W =
-10; -6; -12; -32; 10; 34; 31; 43; -8; 9; 1; 1; -15; -26
16; 6; -10; -1; -42; -15; 47; 10; 4; -32; 17; 3; -35; -22
15; 6; -11; -3; -40; -13; 46; 12; 4; -30; 17; 4; -34; -23
-14; 26; 39; -11; 36; 1; 22; 27; -13; 12; 21; -7; 5; -4
-15; 27; 39; -11; 37; 1; 22; 27; -13; 13; 21; -8; 5; -4
-1; -4; -16; -24; -9; 20; 37; 34; -3; -6; 5; 2; -24; -26
-8; 20; 25; -11; 19; 1; 28; 25; -9; 3; 19; -5; -4; -10
The last entry, reading row by row -> -10
Read off the second smallest entry.
Answer: -40
The first entry, reading row by row -> -10
The bottom-left entry is -8
The smallest entry in the first row: -32
Read off the entry just right of the smallest entry.
Answer: -15
Read off the entry in the top-right corner.
Answer: -26
The fourth-last entry, reading row by row is 19
The second entry on the main diagonal: 6
The 2nd largest entry -> 46
Read off the entry directly above the largest entry.
Answer: 31
Read off the entry just right of 13.
Answer: 21
The bottom entry of the column that holds the smallest entry is 19
Read off the third entry on the main diagonal.
Answer: -11
The first entry in the row that holds the largest entry -> 16
Read off the 3rd entry on the diagonal from the top-right corner.
Answer: 4
The second entry in reading order is -6
The second entry from the end, reading row by row: -4
The last entry in the row that holds the largest entry: -22
The smallest entry in the last row: -11
Read off the entry just right of 36.
Answer: 1
Read off the 3rd largest entry.
Answer: 43
The entry directly below -40 is 36
The fifth entry, reading row by row is 10
Read off the 3rd entry, reading row by row.
Answer: -12
The entry just right of 9 is 1
The entry just right of the largest entry is 10

data =
-25; 42; -13; -13; 5; 12; 4
5; 5; 2; -12; 20; -7; -5
Counting starts at 1.
Report the entry directly below 12.
Answer: -7
Report the entry in the bottom-left corner.
Answer: 5
The entry at row 2, column 2 -> 5
The top-left entry -> -25
The entry just left of -12: 2
The entry just right of the smallest entry is 42

Read these off the array that follows.
1) Find the smallest entry.
2) Find the entry just right of -1.767.
3) Find the third largest entry.
4) Find the entry just left of the smallest entry.
[[0.422, -1.811, 1.246, 1.421, 1.364, -2.010, -1.674, 0.411, -0.337, -1.104, -1.735, -2.418, -2.736, -2.582], [1.192, -2.241, 1.428, 1.218, 0.893, -1.272, -0.579, -1.083, -1.767, -2.394, -2.673, -2.540, -2.128, -1.477], [-0.218, 0.086, -1.704, -2.312, -2.700, 1.849, 1.487, -1.595, -0.658, -0.024, 0.600, 1.082, 1.337, 1.335], [-2.357, 0.829, -0.817, -0.165, 0.457, -1.832, -2.163, 1.381, 1.379, 1.139, 0.828, 0.298, -0.381, -1.262], [-1.591, 1.414, -2.615, -2.607, -2.244, 0.747, -0.029, -0.041, 0.535, 0.942, 1.344, 1.398, 1.370, 1.051]]
1) -2.736
2) -2.394
3) 1.428
4) -2.418

-11; 27; 27; -21; 26; -42; -12; -24; 2
-11; 7; -25; -37; 22; -12; 23; 9; -16
14; 23; -31; 12; -24; -2; -19; -27; 10
0; 17; -22; -19; 0; 3; 39; 21; -22
-4; -5; -32; 30; -45; 43; -9; 35; -13
32; -32; -2; 26; 8; 22; 37; 4; -19
29; 7; 27; 19; 17; 12; 19; 26; 5
-20; 20; -28; 3; -18; -22; -15; 7; -5
-13; 5; -27; 28; -39; 49; -13; 0; -28
-27; 37; -27; -26; -37; 0; 2; -8; -12
-23; 26; -23; -26; -8; -4; 7; 27; -14
-27; 26; -24; -20; -36; -17; -25; 14; 23
Rows and columns are numbered from 1.
Give the entry in row 3 and column 3.
Answer: -31
The bottom entry of the column that holds the smallest entry -> -36
Give the entry in the top-right corner.
Answer: 2
Give the entry at row 3, column 2.
Answer: 23
Give the entry at row 1, column 2.
Answer: 27
Give the entry just left of the smallest entry.
Answer: 30
The entry in the bottom-right corner -> 23
Give the entry at row 3, column 1.
Answer: 14
The entry directly below the smallest entry -> 8
The entry at row 1, column 1 is -11
The entry directly above the largest entry is -22
The bottom-left entry is -27
The entry directly below -42: -12
Give the entry directly below -15.
Answer: -13
Give the entry directly above the smallest entry.
Answer: 0
Give the entry in row 1 and column 3.
Answer: 27
The bottom entry of the column that holds the largest entry -> -17
Give the smallest entry.
Answer: -45
Give the entry at row 2, column 1.
Answer: -11
Give the entry directly below the largest entry.
Answer: 0
Give the entry just right of the smallest entry.
Answer: 43
Give the entry in row 2 and column 2.
Answer: 7
The entry directly below 29 is -20
Give the maximum.
Answer: 49

17; 18; -42; -5; 11; 2; -3
0; -12; 25; 11; -13; 4; -13
19; -11; -8; 16; 0; -6; 3
23; -17; -8; 23; 0; -9; 6
5; -23; 31; 21; -14; -2; -7
-15; 23; -7; -21; 2; 11; -11
5; 18; -17; -8; -1; 11; -20
4; -9; -6; 5; 8; -11; 19
13; -13; 13; 18; -11; 1; -12
-27; -6; 38; -7; -12; 5; -5
-18; 2; 9; -12; 4; -3; 13
5; -23; 30; 21; -15; -3; -6
The 3rd entry from the end, reading row by row: -15
The 4th entry from the end, reading row by row?
A: 21
The largest entry in the last row?
A: 30
The 2nd-last entry, reading row by row -> -3
The minimum: -42
The entry in the bottom-right corner: -6
The first entry in the row that holds the largest entry?
A: -27
The 3rd entry on the diagonal from the top-right corner: 0
The third entry on the main diagonal -> -8
The largest entry in the first column?
A: 23
The top-right entry is -3
The entry directly below -14?
A: 2
The entry directly below the smallest entry?
A: 25
The largest entry?
A: 38
The entry just right of the smallest entry is -5
The first entry in the row that holds the smallest entry is 17
The last entry of the largest entry's row is -5
The entry directly above the largest entry?
A: 13
The 5th entry in reading order -> 11
The entry in the bottom-left corner is 5
The entry just right of 17?
A: 18
The entry just right of the largest entry: -7
The smallest entry in the last column: -20

-21; -1; -24; -26; -30; -21; 8; 3; 14; 9; -27; 20; -36; -7; -31; 6
-15; 22; -11; -18; 14; -15; -4; -15; 8; 25; 20; 2; -19; 0; 19; -3
-20; -2; 22; -9; 5; -25; 9; 13; 15; -18; 5; 4; -20; 3; -2; 3
13; -25; 15; 11; -15; 4; -14; 22; -15; 3; -7; 12; 19; 7; -2; -4
-28; 21; -12; -29; 11; -29; 5; -12; 16; 2; 19; 18; -33; 4; 15; 17
-4; 19; -9; -6; 20; -8; -15; -15; -6; -22; 19; -16; -3; -8; 20; 8
5; -28; 19; 7; -19; 4; 18; 38; 4; 2; -29; 5; 7; 7; -32; -7
-17; 3; 5; -20; 13; -16; 7; -7; -10; -5; 18; 13; -8; -1; 24; 2
14; 7; 4; 12; 13; 3; -12; -7; -1; -24; 14; -2; 18; -3; 4; -2
8; -10; -3; 7; -7; 12; 21; 12; 12; 11; -13; -11; 7; 0; -7; -4
32; -5; -5; 30; 10; 33; 2; -4; -43; -9; 8; -24; 40; 3; 18; 6
1; 15; -18; -5; 25; 0; 14; -11; -21; 7; 18; -3; -1; -7; 36; 10
Counting starts at 1.
The entry just right of -30? -21
The entry at row 1, column 1? -21
The entry at row 2, column 1: -15
The entry in the bottom-left corner? 1
The largest entry? 40
The entry in row 3 and column 2: -2
The entry just left of the smallest entry? -4
The entry at row 3, column 1? -20
The bottom-right entry? 10
The entry directly above the smallest entry is 12
The entry at row 1, column 3? -24
The entry at row 2, column 2 is 22
The top entry of the column that holds the smallest entry: 14
The entry at row 1, column 2 -> -1
The top-right entry -> 6
The top entry of the column that holds the largest entry -> -36

Read these off the array that follows. Indices start at 1.
1) Find the entry in the top-left corner.
2) Find the entry at row 3, column 1.
3) Find the entry directly below the largest entry.
4) Find the entry just right of -25.
5) Find the entry at row 2, column 1.
6) Find the bottom entry of the column that holds the smallest entry.
7) Find the entry at row 3, column 3.
-2; 4; 0; 4; -3; -1; -42
-31; 18; 12; -12; -10; -1; 18
-4; -1; -6; 19; 21; -3; -44
-25; -8; -38; 9; 24; 43; 5
-23; 8; 1; 15; 24; -9; -19
-46; 24; 16; -1; 6; -12; 10
-50; 28; 12; -10; -8; 1; -12
-6; -9; -22; -7; 3; 32; 50
8; -14; -6; 30; 44; -16; 10
17; -9; -17; -1; -12; 21; -47
-23; 18; 9; -10; -19; 2; -37
4; -8; 4; 32; 44; -27; -5
-46; 23; 13; 7; 12; -12; -22
-39; 0; -31; 12; 31; 35; 15
1) -2
2) -4
3) 10
4) -8
5) -31
6) -39
7) -6
